Some points, one per row:
[1.348 0.064 -1.609 -0.534 0.174 -0.055 0.209 -1.602]
[-0.353 -0.728 -1.600 0.585 -0.421 -2.076 -0.298 0.398]
[-1.380 0.552 -1.353 0.622 0.343 -1.494 1.255 -0.231]
[0.370 0.669 2.007 0.456 -0.166 2.016 0.659 0.371]
[-1.768 1.135 0.914 1.272 -0.295 -0.671 2.364 0.188]
[-1.332 -1.982 -1.260 -0.155 0.641 0.056 0.145 -0.838]
[-0.897 0.050 0.246 1.420 0.705 -0.086 -0.841 0.828]
[-0.068 -0.345 -0.648 0.486 -0.380 -1.135 0.973 0.949]
[-0.829 0.389 -1.600 0.982 -0.481 -2.226 1.128 -0.413]
[0.737 -1.376 -0.629 0.889 -0.672 -2.816 0.574 0.603]
[1.209 0.161 1.085 -1.241 -0.861 3.639 -1.583 -0.769]
[-0.271 0.631 -0.261 0.836 -0.243 -1.038 -0.501 -0.515]
[1.495 -0.009 0.511 -0.706 0.342 -1.058 -1.731 1.049]
[-0.727 0.137 1.884 -0.873 0.171 0.422 0.322 2.324]
[-1.370 -1.569 -0.895 -0.287 0.496 0.952 -0.099 -1.030]
[-1.768 2.104 2.115 0.793 -0.438 2.142 1.548 -0.068]
[1.665 -0.272 -0.844 -0.446 0.431 -0.871 0.482 0.670]
[-1.884 3.119 1.792 -1.505 0.074 6.915 -2.433 -2.562]
[-1.304 -0.445 -2.506 1.205 0.506 -4.389 2.076 0.073]
[0.604 0.602 -0.729 -0.313 -0.097 0.674 -0.839 0.351]
[0.371 -0.850 -0.803 -0.453 0.866 -0.854 -0.869 0.055]
Then 10 other points, each followed by its number:
[-1.425 1.785 0.281 0.010 0.109 2.392 0.045 -0.599] 0
[-0.463 1.335 1.460 -0.921 0.524 3.576 -1.141 -0.166] 1
[0.475 0.101 0.458 0.122 0.434 -1.016 1.532 0.476] 2
[0.495 -0.725 -1.460 -0.576 -0.493 -1.775 0.122 -0.640] 3
[-0.648 -0.388 0.627 0.171 -0.089 1.327 -0.820 0.177] 4
[-0.718 0.198 2.046 -0.941 0.165 0.887 0.136 2.256] 5
[1.454 0.320 -1.247 -0.741 0.115 0.876 -0.184 -1.765] 6
[0.278 0.502 0.692 -1.061 0.554 2.911 -2.145 -0.361] 7
[1.358 1.591 0.346 -1.294 -0.092 4.543 -1.273 -2.013] 8
[0.717 -1.362 0.582 -0.959 0.493 -2.564 0.593 0.104] 9
Which three of these numbered points are nearest to each point below, ignoring the direction in which the first points spread most? Their numbers follow each, nearest first.
[0.454 0.422 1.613 0.527 -0.064 1.448 0.789 0.394] > 2 1 4
[1.418 -0.128 -1.684 -0.427 0.220 -0.428 0.122 -1.490] > 6 8 3
[-0.885 1.177 -0.752 0.706 -0.503 -0.148 0.491 -0.621] > 0 1 4
[-0.365 0.313 0.269 -0.387 0.720 0.448 -0.184 0.196] > 1 4 7
[0.763 0.789 0.321 -0.149 0.954 -0.689 1.072 0.777] > 2 1 9
[0.410 -0.419 -1.100 -0.620 -0.537 -0.967 -0.064 -0.808] > 3 8 6
[-1.759 0.097 -1.648 -0.109 0.599 -1.574 -0.021 -1.798] > 0 3 1
[0.693 0.185 2.454 -1.754 0.174 1.839 -0.743 -0.215] > 9 2 1
[-0.459 0.921 -0.153 0.332 0.289 1.003 -0.745 -1.166] > 0 1 3
[0.291 -0.236 -0.053 -0.716 0.754 1.154 -1.585 -0.188] > 7 1 4
[0.289 -0.078 0.274 -0.613 -1.051 1.058 -0.448 -1.125] > 3 4 8
[1.446 1.232 1.919 -1.244 0.158 2.441 -2.780 0.709] > 7 1 9
[-0.997 0.296 0.790 -0.396 0.828 2.402 -0.023 -0.151] > 1 4 0
[0.676 1.193 0.683 -0.372 1.016 0.127 1.008 0.562] > 2 1 0
[-0.587 -0.658 0.915 -0.576 0.330 -1.750 0.972 2.487] > 5 2 1
[0.025 -2.945 -2.456 0.352 0.679 -5.412 0.863 1.103] > 7 4 1
[0.792 -1.506 0.329 -0.914 0.508 -3.132 0.816 0.193] > 9 2 1
[-0.875 0.235 0.802 1.159 -0.419 0.983 -0.492 -0.002] > 4 1 0
[-0.593 -1.387 -1.250 1.213 0.783 -4.326 1.760 1.119] > 1 4 2
